In the data rows, the value 128 means zero.
Some points, one per row:
119 108  70  78 223 110  82  88 146 210 133 102 178 156 123 130 121 111 101 151 186  87 161 205 142 166 128 157
119 107  90  90 166 104  94  99 134 176 115 121 142 138 119 131 107 111 132 169 138 122 171 151 144 136 151 158
117 111  96  92 161 111 106 103 129 177 122 117 146 147 122 139 111 115 134 169 136 119 155 146 142 138 153 160
123 122 109 102 141 109 104 117 136 150 115 118 135 128 139 115 124 113 143 147 138 127 137 150 140 145 127 137
 79 155 122 141 121 129 128 128 185 113 129 129 102 116 165 115 104 149 111 115  96 122  74 126  90 134  87 102
217   0 106  47 255  95  58 105 161 230  48 150 233  81 127 167  76  14 146 212 135 113 200 144 236 112 212 201
171 187 255 250  43 136 252 210 103  49 223 150  96 137 144 101 200 165 104  49 138  97  70  33 114 126  82  48
142 178 174 132  98 125 187 143 123  55 103 136 116 168 201 139 159  82 113 102 182 119  86 141 111 170  75 138
134  99   0  63 195  62  68 116 132 238 102 152 215 112 111 111  57  47 120 175 160 118 165 218 179 110 154 148
116 132 132 133 125 139 133 125 129 135 138 123 131 140 126 141 132 139 126 130 125 125 136 118 133 125 137 131
120  83  61  50 222  85  70  73 146 224  99 119 169 133 107 142 100 104 137 189 157 109 164 190 160 159 161 173
120 130 121 121 133 125 124 122 126 142 132 121 133 142 124 131 120 128 130 143 127 125 135 123 131 132 142 140
118 120 121 113 136 127 122 112 126 150 124 120 132 136 121 138 121 129 124 145 132 125 141 131 136 133 144 144
131 134 143 145 145 149 126 127 126 124 150 125 131 123 125 141 142 142 119 122 109 133 136 108 133 107 138 129
120  76  52  42 219  84  63  68 139 240  98 114 173 145 120 136  88  88 143 211 160 109 183 197 159 156 169 188
 83 129 255 247   0 255 152 223 123   0 136 101   0  70 213  63 199 254 103  79  49 181  29   7 118  81   0  79
147 106 105 118 181 118  87 142 130 167 102 110 127 101 126 132 103  96 151 145 136 136 115 162 154 150 116 107
132 178 204 211  40 175 184 179 114  33 152 134  79 124 135 124 156 167 114  66  98 146  86  54 101 107 106  83
138 198 220 239  32 174 199 216 117   4 154 140  64 110 139 121 168 165 127  39  85 149  45  41  94 109  79  45
118 158 169 188  80 132 156 183 124  30 128 123  82 100 149  75 149 142 133  70 125 152  96  92 102 109  89  56
136 143 148 159 110 140 139 157 121 105 132 124 107 128 134 124 125 129 140 115 110 134 105 104 128 127 115 102
150 179 210 236  13 186 201 208 120   0 144 142  61 108 132 121 184 197 106  36  82 159  65  51  88 103  73  54
116 120 119  77 160 109 120 118 130 160 135 118 148 148 132 137 112 123 131 162 140 140 149 139 142 123 165 149
113 126 129 125 131 135 129 123 127 138 137 123 134 134 117 144 136 144 121 134 125 124 135 121 137 116 142 132
116 151 145 181  91 139 142 169 131  87 146 151 104 136 124 123 121 135 123  81 127 135  83 124 115 102  89  89
123 153 164 165  84 152 160 155 120  87 146 127 111 136 126 130 145 152 123 100 109 131 108  86 118 112 124 106
116 118 106  99 158 111 107 106 130 171 126 121 154 143 123 141 118 120 130 165 131 125 152 146 144 135 154 161
118 110  92  95 168 107 100  99 124 186 126 117 151 147 124 141 104 116 139 171 135 120 159 157 145 138 158 166
132  61  28  37 231  83  47  64 144 253  82 111 175 131 115 145  91  99 134 218 158 116 196 218 168 162 157 189
129  53  75  78 154  98  96  78 143 170  93 144 173 133 138 118 114 102 172 154 135 117 142 157  96  94 142 186
114 110  88  91 166 111 100  97 129 182 123 118 152 152 119 136 105 111 138 173 137 114 159 152 148 140 156 168
125 139 140 143 112 140 144 143 132 112 140 124 122 136 128 131 145 151 120 108 117 127 115 108 112 114 126 117
154 229 255 255   0 193 244 239 106   0 169 151  37 119 153  94 186 183 120   0  74 155  21   0  61  98  61  26
163 139 138 142 202 166  88 131 141 158 152 110 143 106 129 134 110 113 115 141 114 143 155 138 158 129 162 168
108 132 114 108 138 123 111  92 146 175 128 120 155 152 120 123 105 100 131 163 132 129 168 148 148 134 150 155
115 106  86  77 186 108  97  87 132 196 111 119 150 139 111 143 103 114 134 174 144 112 154 158 147 150 155 164
118 132 138 133 119 138 134 131 125 124 137 125 127 135 122 136 133 142 125 126 123 127 128 115 128 118 133 127
145  86 138 146 161 111  87  87  96 132 120 149 107 161 158 125 174 105 132 124 100 139 118 103  93 146 123 145
117 142 165 177  80 153 155 160 118  86 144 129 110 135 121 131 141 148 119  98 113 134 102  78 124 111 115 105
148 161 184 191 129 175 145 180 129  62 150 115 115  77 132 110 154 157 111  63 112 147  93 107 130 104 106  82
134 101  73  74 172  80  73  87 160 178 109 134 128 136 120 118 100  98 127 166 155 135 212 158 142 130 150 170
113 137 144 147 124 132 123 133 132 121 132 135 135 137 117 130 148 145 109 133 102 123 127 118 130  97 138 124
109  87  71  50 207  79  84  65 129 212 120 110 183 140 136 133 100 102 149 201 144 102 179 175 138 139 142 171
132 146 116 125  97 132 152 156 114 116 127 140 152 101 119 108 143 125 117 121 126 154 109 114 148 121 148 112
120 147 154 159  91 144 161 153 119  83 148 127 119 134 119 139 143 157 120 106 105 132 114  92 127 118 124 114
126 163 165 167  76 143 164 159 119  80 150 127 104 141 131 124 135 146 124 100 111 137  99  74 109 115 122 107
123  82  64  53 207 105  72  89 142 221 114 116 166 128 117 138 116 117 123 179 152 105 167 190 146 145 147 171
119 134 109 115 134 113 129 119 122 154 135 125 129 146 122 132 121 121 136 149 126 117 144 130 128 137 146 141
119 141 146 145 109 142 143 139 123 114 141 123 121 139 123 135 136 147 123 121 119 128 122 102 126 114 134 123
134  83  73  65 194  95  83  82 147 204 101 127 168 117 124 145 114 121 108 148 161 131 152 200 131 131 140 142
147 185 107 188  64  78 169 145 142 158 139 142 153 199 255 108  40  78 115  64 141 176  76 152  29 150  90  78
124  77  69  66 189  99  79  77 138 209 104 123 165 133 121 132 104 101 142 180 151 114 159 178 140 137 159 174
 99 160 197 178  65 174 179 167 153  45 154 157 123 100 152  84 151 174 106  63  96 187  94  86 133  98 109  85
144 123 118 136 118 140 121 119 107 119 111 143  89 166 127 130 122 161 128 138 139 114 116 150 133 138 130 136
151 128 173 194  90 153 142 147 113  63 130 149  82 127 140 124 188 160 108  73  85 162  97  77  85 120  91  99
137 139 146 152 107 137 144 143 128  93 127 134 110 108 125 123 143 144 120  95 126 136 102 116 118 123 110 102
128  54  21  10 255  65  37  47 143 255  76 115 191 130 110 134  88  72 144 230 175 106 192 233 163 168 174 201
150 142 156 149  87 142 161 172 149  79 144 142 115  96 108 152 122 147 127  63 117 120 114  94  79 102 109  89
161 129 162 148  87 158 179 144 114  96 120 140  88  69 138  95 123 139 140  74 127 133 121 109 112  97  87 102
124  76  50  46 219  79  60  70 147 231  95 118 166 126 117 130  89  84 140 200 165 113 191 203 158 159 157 183
125 162 196 195  48 174 173 185 124  36 158 143  81 120 124 120 159 167 127  62 108 149  86  80 106 102  92  81
128 134 117 145 108 120 172 143 107  89 144 124 132 127  91 153 147 132 127 119 102 113 129 125 129 133 129 124
150 121 128 122 141 105 115 137 133 116 106 134 126 119 140 125 117 120 136 131 145 151 122 162 135 153 126 136
125 110  93  93 166 110 102 101 128 179 118 118 149 134 125 135 109 112 137 162 140 122 155 165 144 140 151 156
135 116 107 106 147 116 110 117 132 148 111 127 132 129 137 117 117 113 137 144 137 124 133 149 130 145 133 137
125 148 149 161  90 139 146 146 126  98 140 131 108 139 126 127 132 142 125 115 112 135 134  89 118 114 130 122
129  96  74  71 223  84 123  70 103 198 167 135 186 104 130 148  99 107 143 188 141  98 193 177 148 123 156 150
138 177 174 196  49 163 176 170 125  55 154 131  95 142 153 114 134 141 133  78 112 140  96  63  90 134 102  98
120 145 146 149 103 141 144 143 122 108 142 127 119 140 124 135 134 145 126 119 115 129 119  97 123 119 132 122
174 255 255 255   0 214 255 255 104   0 180 160   0 101 177  70 217 207 116   0  54 175   0   0  26  90  15   0
120 108  96  92 175 110  97 100 130 183 123 118 150 146 123 137 106 114 133 176 136 122 162 151 148 138 159 163
131 121 129 111 135 126 134 121 131 148 130 125 147 133 124 149 118 119 135 146 129 122 145 112 140 127 148 144
157  97  95  74 165 114 122  95 125 181  94 129 124  90 135  96  81  90 156 145 156 118 166 164 133 136 113 153
132  76  68  61 209  95  70  79 146 215  99 118 166 123 133 130  99  91 138 182 164 119 171 200 149 162 144 164
127  63  32  24 239  65  46  59 142 254  83 115 177 138 124 128  73  68 145 224 170 107 188 221 163 170 162 196
148 138 125 128 100 128 143 110 133 113 130 135 142 123 127 139 125 158 137 133 129 130 104 125 129 165 147 128
150  93  56  62 200  88  63  93 157 192 110 127 143 110 116 142 109  96 134 154 170 107 126 183 165 148 133 143
111 120 126 122 137 131 124 121 127 145 134 120 137 136 117 144 132 142 123 137 125 124 137 124 140 119 142 136
119  87  75  59 194 106  89  79 129 220 107 112 155 133 116 138  89 103 142 189 151 110 184 172 158 136 159 179
140 223 233 255   0 196 216 210 146   0 149 181  76 107 145  72 235 168  91  17  46 120  37  55  54  68  78  24
Then 16 other points, each followed by its number:
115 121 127 125 135 131 127 119 122 149 136 124 141 140 126 144 134 133 125 140 125 123 137 126 129 121 142 146 0
118  13   0   0 255  21   0   0 217 255  27 124 255 136 105 190  43  28 132 255 251  66 255 255 242 231 194 255 1
124 156 158 159  89 144 156 149 119  99 147 128 114 143 133 129 138 135 124 115 116 131 111  86 114 119 130 122 2
108 117 114  99 137 134 114 120 121 159 124 119 153 114 121 126 133 133 117 158 128 137 135 130 161 124 149 142 3
122 108  52  51 174  92  83 102 118 223 104 123 181 137 120 115  87  73 142 210 147 126 167 172 164 162 174 186 4
123 128 129 127 127 131 128 130 126 133 131 123 127 131 122 133 131 137 126 128 129 128 126 127 132 127 133 127 5
122 165 176 181  67 156 172 163 119  69 153 130 102 139 130 128 150 158 122  92 103 136  98  72 111 109 118 100 6
118 135 128 131 120 127 129 125 126 139 135 121 130 146 126 128 118 125 130 142 122 126 137 116 132 125 140 137 7
128 152 156 159  88 150 160 163 133  84 148 130 108 136 136 126 155 157 120  91 107 119 101  89 100 111 113 105 8
126 124 141 140 128 142 131 127 120 115 131 130 121 112 117 132 153 148 114 106 122 133 115 121 122 117 117 109 9
101  92  92  92 147 128 111  84 135 153 134 142 175 138 122 117 112 114 150 139 127 123 148 152 137  98 144 174 10
130  56   9   6 255  50  28  48 160 255  75 107 176 138 126 128  66  60 154 238 172 108 195 235 173 178 165 192 11
125 157 148 158  88 137 161 149 119  98 149 132 106 138 123 131 146 146 126 106 112 125 113  93 110 120 126 111 12
123 117 108 108 147 118 114 117 129 155 125 121 140 141 121 135 120 125 129 150 132 120 143 140 140 135 143 145 13
140 154 187 187  96 177 188 189 135  31 161 181 113  57 167 110 177 208 112  26  95 189  67 116 108  98 102  76 14
114  91  62  52 206  94  73  73 140 230 105 114 170 154 118 146  91  97 135 209 153 109 180 185 160 155 169 186 15
Which of these numbered points is nearest to each point below, ignoring the 2 directions in which the first points spread most? Its number follows each.
125 160 169 175  74 152 163 159 120  76 150 130 105 137 127 128 146 156 124  96 106 135 101  77 112 110 120 103 > 6
155 114  66  69 172  78  83 103 127 196 101 112 145 160 146  91  56  57 168 198 161 120 158 164 127 193 145 185 > 4
102   0   0   0 255  10   0   0 160 255  38  84 255 142  95 163  37  32 151 255 227  85 255 255 228 198 210 255 > 1
107 113 111 104 156 126 111 104 127 168 131 122 150 143 117 148 131 127 121 158 137 120 148 137 140 124 152 153 > 0
201 153  32  50 125 117 132 108 145  57 148 187  45 197 148 105 141 168 119 120 132  20  74 129  60 129 101 153 > 8
128  83  14  16 237  74  50  66 131 255  87 117 206 118 114 116  92  68 130 217 186 121 180 228 182 175 179 186 > 3
117 115  98  90 187 121  88  99 134 190 123 116 142 151 122 142 100 121 134 184 132 111 149 152 155 150 158 174 > 15
102  58  20   4 255  33  20  71 138 255  72  83 180 130 139  78  44  34 176 253 195  97 176 246 159 188 156 181 > 11
121 141 148 148 105 143 147 141 123 110 140 125 121 137 123 139 138 144 124 119 116 129 121  96 126 116 134 121 > 6
112 162 147 171  46 166 150 125 102  30 186 170 119 142 129  84 110 111 160  54 114 119 117 123 134 116  99 136 > 10
111 122  87  79 181 105  83 111 114 203 128 100 152 153 130 104  89  90 132 203 163 110 162 177 145 187 126 178 > 15
117 122 150 114 154 165 157 154 169  91 142 174 146  66 153 110 175 193  98  77 112 175  86 128 146 104 122  98 > 14
122  72  24  12 225  57  35  39 165 255  89 107 196 147 105 112  26  33 165 232 173 118 229 233 153 172 173 214 > 7
109 118 122 131 127 126 118 122 128 149 130 120 137 144 119 130 110 119 127 142 128 129 138 120 145 129 136 141 > 7
123 157 165 168  81 151 161 156 121  84 148 130 107 138 126 133 146 153 124 102 110 132 107  82 116 113 124 109 > 6
153 102 108  95 156 116 109 106 150 140 111 141 134  91 107 126 155 137 113 110 160 118 115 173 135 121 117 111 > 9
118  99  76  70 186 101  84  87 132 203 109 116 157 150 122 136  97 103 139 192 147 112 166 172 152 147 160 173 > 15
156   0 156   2 228 120 101  87 151 234  80 134 224  45 177 207 144  79 148 165 132 118 152 172 168 135 103 201 > 14
106 125 132 104 114 141  96  98 152 162 143 105 161 113 125 152 177 150 126 126 115 149 160 151 171 107 113 147 > 3
122 152 158 163  88 149 157 151 122  91 148 125 112 139 126 132 142 153 123 105 110 131 110  85 119 113 127 112 > 6
116   0   0   0 255  17   8   0 143 255  13 150 255 120 145  98  59   0 206 255 192 117 214 255 141 104 210 255 > 10
116 108  98  93 162 111 104 100 130 176 126 118 146 140 121 139 112 119 131 169 139 118 162 148 144 132 151 156 > 13
141 135  49 134 157  70  91 126 119 198 123 121 148 194 152 106  37  49 132 183 149 107 125 164 132 126 137 155 > 7
110  95  99  66 194 128 114 106 164 165 118 166 176 108 161 112 138 129 126 157 132 151 130 161 145 122 157 162 > 14
138 100 110 103 161 118 110 112 130 146 120 133 132  99 113 126 138 133 118 125 149 130 132 160 140 130 121 118 > 9
118 102  96 102 135 117 116  99 129 148 125 134 155 147 133 120 108 110 156 150 127 117 142 138 122 114 143 171 > 10
139 119 142 143 130 138 133 140 139  99 117 139 120  76 116 125 165 157 106  70 142 134 100 145 131 116  97  87 > 9
133 193 187 203  32 155 196 184 114  43 163 137  80 129 137 117 166 160 129  67  93 139  86  63  90 113  97  81 > 12
137 119 136 146 129 136 132 141 136 104 121 137 120  93 116 126 163 153 108  88 134 133 108 139 127 125 104  96 > 9
125  96 102  94 174 116  99  97 136 162 111 124 145 107 111 132 132 134 120 140 147 119 141 163 144 130 132 129 > 9
127 160 151 157  86 143 159 157 125  94 152 126 109 150 134 123 135 144 129 107 109 125 109  76 104 119 125 120 > 2
116 117 108 103 154 120 111 110 128 166 128 119 142 144 122 138 116 125 129 157 134 121 147 137 141 132 149 150 > 13
136  97  64  65 186 104  87 113 161 186 126 115 151 150 148 121 130 120 132 154 133  92 148 171 113 146 124 159 > 8
125  48  53  41 250 101  56  62 151 230  85 121 177  85  97 146 132 120 112 176 179 120 175 238 173 141 143 151 > 9
133  97 111 113 164 129 109 115 135 148 117 127 143 106 117 130 142 137 117 125 138 127 133 154 146 121 130 124 > 9
131  51  35  15 255  77  47  56 141 249  91 119 187  98  99 135 105  94 123 188 183 119 176 236 173 156 153 171 > 9
128 141 147 152 102 143 147 146 126  97 134 130 118 122 124 128 147 147 120 104 123 136 107 104 120 118 117 105 > 5
143 116 135 125 146 132 135 124 127 114 119 138 124  84 121 125 149 137 123 100 139 141 122 151 133 120 110 115 > 9
123  72  66  51 214  73 104 102 111 163  87  91 146  92 119  92  73  69 174 189 163  96 173 207 156 158 122 145 > 11
144 136 178 182  92 161 158 159 132  59 127 142  99  83 120 112 175 165 102  55 121 145  80 117 110 116  85  62 > 9
119 128 109  90 157 143 142 105 104 113 130 132 140 102 106 142 118 121 118 144 117 113 140 117 130 112 146 124 > 12
148 108 192 225  52 169 173 184 124  13 121 157 104 105 146 100 159 151 140  45  95 144  61  55  83  59  83  87 > 10
119 140  98 110 129 101 125 106 124 175 131 121 135 156 124 115  97  92 144 165 128 122 159 142 126 149 149 155 > 7
136 104 114 117 158 128 112 114 136 144 112 128 129 107 116 128 141 137 121 119 150 126 120 165 134 129 120 116 > 9
119 127 115 118 137 122 123 121 125 150 130 123 135 145 124 131 118 126 132 150 128 122 138 124 134 131 144 146 > 7
148 212 205 204  28 189 241 196  91   0 156 158  50  76 141  98 157 147 117  35  66 140  44   5  69 101  77  27 > 12
121 150 154 158  93 147 152 148 122  97 146 125 115 141 127 132 139 147 124 111 114 132 113  91 121 115 130 116 > 6
140  42  68  53 182  86  62  62 148 196  68 142 166 107 136 112  98  80 166 163 159 115 164 198 108 115 141 193 > 10
122 122 120 123 135 134 127 129 135 141 133 122 132 135 122 138 138 150 120 129 120 119 134 124 124 121 132 133 > 8
156 136 162 148 122 154 155 146 118  73 118 153 115  80 107 118 155 145 119  75 116 133  84 115 116 120 101  73 > 9
125  99 101  98 170 119 107 105 137 160 110 125 141 110 109 137 139 136 121 137 147 126 139 168 149 128 139 135 > 9
131  31  17   0 255  87  16  52 152 255  83 121 214 154 116 129  81  69 146 241 156  65 215 255 151 149 176 212 > 8
122 142 101 116 109 127 125 132 102 120 155 150 143 141 135  76  98  90 161 136 127 122 129 165 139 156  93 157 > 4
112 121 105 102 154 115 110 111 128 167 127 115 143 152 123 134 109 117 136 165 134 117 151 134 140 134 153 154 > 7
119  71  71  59 218  98  70  80 138 212  99 121 165 108  98 143 123 122 123 166 162 117 164 202 162 135 144 152 > 9
154  93  28  37 192  58  68  57 144 238  86 116 174 158 142 110  45  60 169 227 174 107 163 194 136 219 171 202 > 4
129 166 151 140  39 156 131 124 156  96 161 108 140 107 139 137 178 167 138  87  99 157 124 107 145 121  91 124 > 3
114  91  62  56 199  95  77  78 134 223 107 112 163 156 120 137  87  97 137 205 151 109 176 178 153 153 170 184 > 15
123  59  51  30 230  78  43  64 143 244  88 111 164 127 133 124  86  88 135 219 167 110 178 213 168 164 149 191 > 11
145  95 117 106 179 115  90 100 140 166 104 122 142 106 122 127 134 120 125 125 145 132 138 170 136 138 126 128 > 9
131  54  73  60 233  78  54  48 108 235  90 135 165 124 118 147 147  90 140 170 143 125 176 204 143 151 151 165 > 9
142  61  79 100 248  95  32  88 102 226  97 117 140 142 149 140 105  55 163 179 115 131 140 166 145 165 139 155 > 11
113 128 128 130 122 126 121 112 134 144 128 119 139 140 121 121 121 119 129 140 127 136 147 135 139 125 135 139 > 7
188 142 220  83  83  94 141 148 141 121  65 126 205  57 100 171 113  72 188 106 109 178 174 153 196 100 115  99 > 3
133 124 135 130 125 142 130 120 134 119 122 124 124  95 111 126 162 149 112  94 135 145 114 143 140 122 107 109 > 9
150 128 174 185 101 167 158 160 123  58 132 136 106  99 122 124 164 177 108  65 111 135  84  97 122 105 110  79 > 9
118  80  42  37 222  78  56  66 139 249  98 111 174 158 124 135  71  81 149 226 160 108 192 196 159 168 178 199 > 15
127 126 130 128 128 136 127 129 123 130 130 124 132 127 122 132 136 141 122 121 133 131 124 125 130 124 131 123 > 5
138 134 162 161  97 156 155 161 129  69 127 131 107  99 120 123 171 161 113  78 122 136  87 119 118 114  92  77 > 9
128 126 157 153 107 148 144 150 127  92 130 135 112 106 123 127 163 161 108  86 124 138  99 119 125 110 106  89 > 9
126 124 130 137 134 144 134 130 135 117 128 127 124 109 115 138 153 152 114 105 132 131 118 128 133 118 115 105 > 9
119 141 121 112 121 107 141 137 104  96  96 125 104 179 173 115 121  52 132 150 186 128 117 164 137 150 137 155 > 2
148 152 181 189  88 158 159 165 122  60 140 140  98 103 132 118 166 156 110  63 111 145  82  93 108 113  95  84 > 9
115 141 122 142 108 152 147 118 130 126 142 130 131 134 121 120 148 128 128 125 112 110 127 115 113 118 150 131 > 12
125  45   0   0 255  39  27  32 143 255  74 100 171 140 119 122  43  39 153 255 188 107 209 248 167 195 187 230 > 11
130 144 137 185  18 203 190 147 147  49 167 172 114  81 129 114 172 170 135  52 113 100  50 112  97 138 130  76 > 10
113 164 127 152  96 121 166 130 136 121 147 128 108 117 113 119 141 125 132  99 103 134 137 117 111 124 113  90 > 12
110 129 156 153 124 155 137 129 122 129 136 130 140 139 124 141 162 131 106 131 124 129 129 113 134 100 144 131 > 0
119 155 161 165  84 148 159 151 120  87 149 129 110 141 126 133 145 152 122 107 110 132 108  84 115 113 124 111 > 6
146 127 133 123 147 128 106 151 123 146  90 103 141 102 132 141  97  95 165 137 131 138 103 150 167 150 111  86 > 11
141 184 194 203  38 164 176 208 102  47 159 134  77 119 141 101 149 150 129  86  95 144  74  66  97 131  80  84 > 4
118 141 140 132 119 139 145 143 134 114 143 137 129 132 139 123 133 147 123 125 115 139 117 106 129 122 139 130 > 13
133 114 131 116 135 135 114 123 128 146 122 132 133 122 120 128 125 124 133 132 134 121 141 146 130 131 135 124 > 5
138 163 195 196  63 160 178 181 125  28 145 145  86 101 132 114 177 166 109  49 118 143  67  80  92 106  85  62 > 9
146 139 151 157 127 153 140 148 133  97 135 127 119  93 124 125 153 152 110  85 123 139 105 126 130 120 110 102 > 9
133 192 179 196  24 162 197 201 104  38 152 142 108 116 133 103 163 149 117  71  92 157  72  50 113 109 120  77 > 4
152  76  74  52 169 112 108 119 176 168 131 150 156  98  73 179  49 120 146 118 143  91 183 157 106 125 148 149 > 8
145 132 144 147 117 131 132 154 139  85 123 144 108  96 123 108 155 153 111  85 125 135 128 126 112 112  98 100 > 9
128 153 147 175  59 166 166 142 118  65 146 160  89 125 136  76 165 114 138  79 104 123  99 101  73 122 130 107 > 10
130 157 151 152  77 132 148 140 138  81 152 138 102 142 125 131 152 156 115  98 118 124 116  78 111 109 119 123 > 12
143 136 146 153 110 138 136 143 130  91 121 139 110 102 129 120 158 146 119  91 131 135  98 126 118 122 109  92 > 9
111  97  75  68 187 103  85  88 132 209 114 113 159 152 118 142  99 105 137 192 145 113 169 167 153 145 163 176 > 15
125 134 109 122 140 125 125 128 135 146 141 115 140 147 128 129 126 129 126 138 139 104 142 129 122 138 128 136 > 8
125 168 184 179  63 156 171 167 119  67 147 127 102 136 127 130 150 157 123  89 103 137  99  72 113 108 114  97 > 6
130 125 113 110 139 113 116 123 128 148 122 123 133 141 129 122 112 116 135 148 136 124 132 135 130 140 141 145 > 13
120 140 129 127 129 127 129 130 124 132 132 114 126 140 129 127 115 125 136 139 124 125 131 116 129 131 136 134 > 7
131 184 206 217  29 170 196 191 116  25 157 136  80 134 138 119 168 169 119  58  91 141  73  46  94 103 100  73 > 6
131 125 130 135 130 137 128 133 131 120 125 129 123 112 117 126 142 144 122 109 134 131 117 133 131 124 119 107 > 9
127 153 167 165  86 152 163 155 124  88 144 127 113 131 125 138 145 149 124 101 107 132 110  80 120 111 124 110 > 6
153 154 146 159  91 132 154 170 136  76 139 137 101 127 145 102 153 145 120  81 116 122  91 102  84 125  91  89 > 8
180 255 255 255   0 206 255 255 121   0 190 177   0 127 174  75 239 200 108   0  71 161   0   0  26  78  17   0 > 8
134  67  77  35 210  98  64  80 138 218  64 111 176 103  87 149 112 119 131 181 158 131 182 222 183 145 132 149 > 9
117  65  59  48 225  91  61  69 142 236  96 116 172 120 110 148 114 114 125 188 169 110 182 212 170 142 157 167 > 9
109 116 109 110 146 124 112 114 130 169 131 120 146 144 122 138 111 119 130 155 131 125 150 144 146 126 148 148 > 7
117 132 106 102 157  95 150  82 128 111 171 139 153  96 141 132 129 135 142 160 120 112 166 112 117  81 117  99 > 12
119 142 143 154  92 153 155 134 124  96 146 135 116 126 127 120 161 141 119 100 116 125 107 106 105 112 128 111 > 8
124 175 185 196  50 162 179 174 118  54 158 130  95 135 132 130 153 164 123  81  97 135  94  59 104 108 111  89 > 6
133 178 193 202  38 163 185 188 112  43 154 139  85 124 136 112 160 161 122  77  98 140  78  62  99 115  93  85 > 13
132  81 113 125 180 110  84  82  97 171 129 138 135 149 142 147 149 116 137 137 109 136 148 143 114 137 147 165 > 0
152 114 109 125 145  99  98 109 120 139 107 142 108 142 154 103 122  92 142 142 124 139 147 131 108 153 127 149 > 11
111  96  83  73 187 104  86  86 134 201 119 115 155 142 124 140 104 110 134 189 141 114 171 167 153 140 154 170 > 15
117  89  62  58 198  97  76  72 136 223 103 114 166 148 121 141  91 101 139 201 150 107 176 181 156 160 165 181 > 15
114 105  88  85 178 107  90  97 136 196 114 118 151 145 119 151 106 115 131 181 138 111 166 162 142 136 159 167 > 15
112 128  90  78 161  92 112 102 115 165 106 116 135 191 154 134  90  55 140 195 171 122 160 166 149 153 169 191 > 2
132 166 197 217  64 148 153 179 134  32 130 164 100 109 130 100 191 164  96  70  76 138  75  94  97  77  90  63 > 9
123 124 161 145  94 153 122 138 141  95 134 143 115 100 115 104 154 132 129  79 131 164 121 153 137 119  80 104 > 9
133 106 120 124 157 132 113 135 134 138 133 128 136 135 125 125 129 136 122 132 122 114 137 135 130 116 135 133 > 8
125   0   3   0 255  47   0   0 173 255  52 107 255 118  83 147  47   9 153 255 195 127 255 255 219 159 197 243 > 10
122 148 153 155  94 147 154 149 124  98 147 125 116 135 121 139 136 148 125 108 113 127 118  90 118 112 129 117 > 6
150 193 203 247  20 160 172 208 153   0 136 175  41  98 134 131 165 176 105  33  79 146 106  63  51  83  83  60 > 8
128 144 139 144 107 135 141 139 122 109 138 127 118 136 127 125 131 136 131 117 121 129 116 107 122 124 124 123 > 13
117 128 113 115 135 119 119 119 130 151 131 121 133 147 126 133 114 124 132 152 127 124 143 124 134 132 145 146 > 7
137  97  86  87 170  93  94 104 136 177  98 131 138 117 133 113 110  89 137 160 158 123 139 184 139 162 131 150 > 11
131 200 128  44 131 230 255 123   0   0 134 183 103   0  74 131  78  63 100 100  37  87  88   0  70  62 127  17 > 4
114 144 127 141 112 133 140 129 118  98 144 136 127 139 125 116 115 127 140 107 124 124 104 117 126 141 113 131 > 13
117 122 110 111 144 119 115 116 125 160 130 119 141 149 124 137 115 124 130 157 131 119 146 132 138 128 149 147 > 7
118 125 120 118 136 125 124 121 123 146 131 121 136 140 120 135 122 132 128 142 129 123 137 126 134 128 144 140 > 13
134 161 179 183  70 158 171 170 121  52 143 137  95 118 132 123 162 162 120  74 109 140  85  79 107 108 102  84 > 5
144 126 108  97 134 114 102 151 106 158 121 137 121 102 129  88 129 109 133 170 138 133 131 172 128 179  88 139 > 11
164 147 168 184  53 138 178 143 133  62 126 142 125 102 166 109 141 177 109  50 124 168  57 105  76 133 104  61 > 9
118 147 150 152  99 144 149 143 124 104 143 126 117 138 125 135 140 148 123 114 114 130 115  95 123 115 130 118 > 6
113 119  97  93 151 115 103 110 119 178 132 121 148 152 122 127 104 109 139 176 132 117 157 149 145 146 146 170 > 7
 89   0   0   0 255  34   0  46 169 255  66 148 188 119 129 149  11  16 161 255 204 107 255 255 198 178 192 245 > 11
 95  17   0   0 255  65  17  83 154 255  86 133 192 135 145 143  27  27 171 252 194 103 201 255 190 185 182 213 > 11
130 145 170 177  56 147 173 154 131  53 138 145 111 128 139 121 150 152 145  79  98 135  78  63  77  91 109 114 > 10
125 151 132 113 119 162 168 132  94  62 133 140 116  94 112 136 126 126 115 124 100 121 121  92 114 109 134 102 > 12
145 144 167 170  87 137 158 162 131  61 131 130  99 101 135 112 166 148 120  70 129 140  82 111 107 120  96  74 > 9
120  73  65  31 229  69  25  50 142 242  87 138 144 113 122 144  77  81 143 203 186 113 202 216 159 185 164 191 > 11
135  84  69  65 197 101  93  74 135 200  81 119 149 109 118 123 108  93 118 168 171 123 156 198 143 160 137 153 > 9
134 155 176 184  70 157 168 169 121  60 144 134 100 115 133 123 163 161 116  74 111 139  89  85 109 108 104  86 > 5
111 113 112 105 146 121 114  97 123 176 133 115 153 149 128 138 126 127 128 154 122 114 149 135 126 134 142 162 > 0
125 100  72  68 185  95  80  87 136 201 107 118 153 141 129 130 101  96 143 188 148 121 164 173 149 152 151 174 > 13
114 108  94  89 166 115  97  98 132 189 120 117 151 149 129 140 109 114 136 172 138 116 164 152 145 144 154 166 > 15
108 107  95  91 166 114 101  99 130 189 124 115 154 153 120 139 108 111 132 176 137 114 162 148 146 133 158 166 > 7
126 133 142 137 115 137 129 133 127 117 137 131 118 123 123 134 143 146 118 114 128 127 121 120 125 119 127 117 > 5
150  23  50  23 255  89  26  58 175 255 108 142 213  75  77 176 100 104 117 159 149  96 212 216 146 106 171 179 > 9
163 131 145 186  87 157 135 169 143  74 107 142  91  91 117 128 180 194  87  84  76 161 111 125 109 111  79  85 > 9
124 134 126 131 121 126 128 130 130 126 128 129 123 138 125 129 128 131 129 131 123 130 138 117 127 125 134 132 > 13
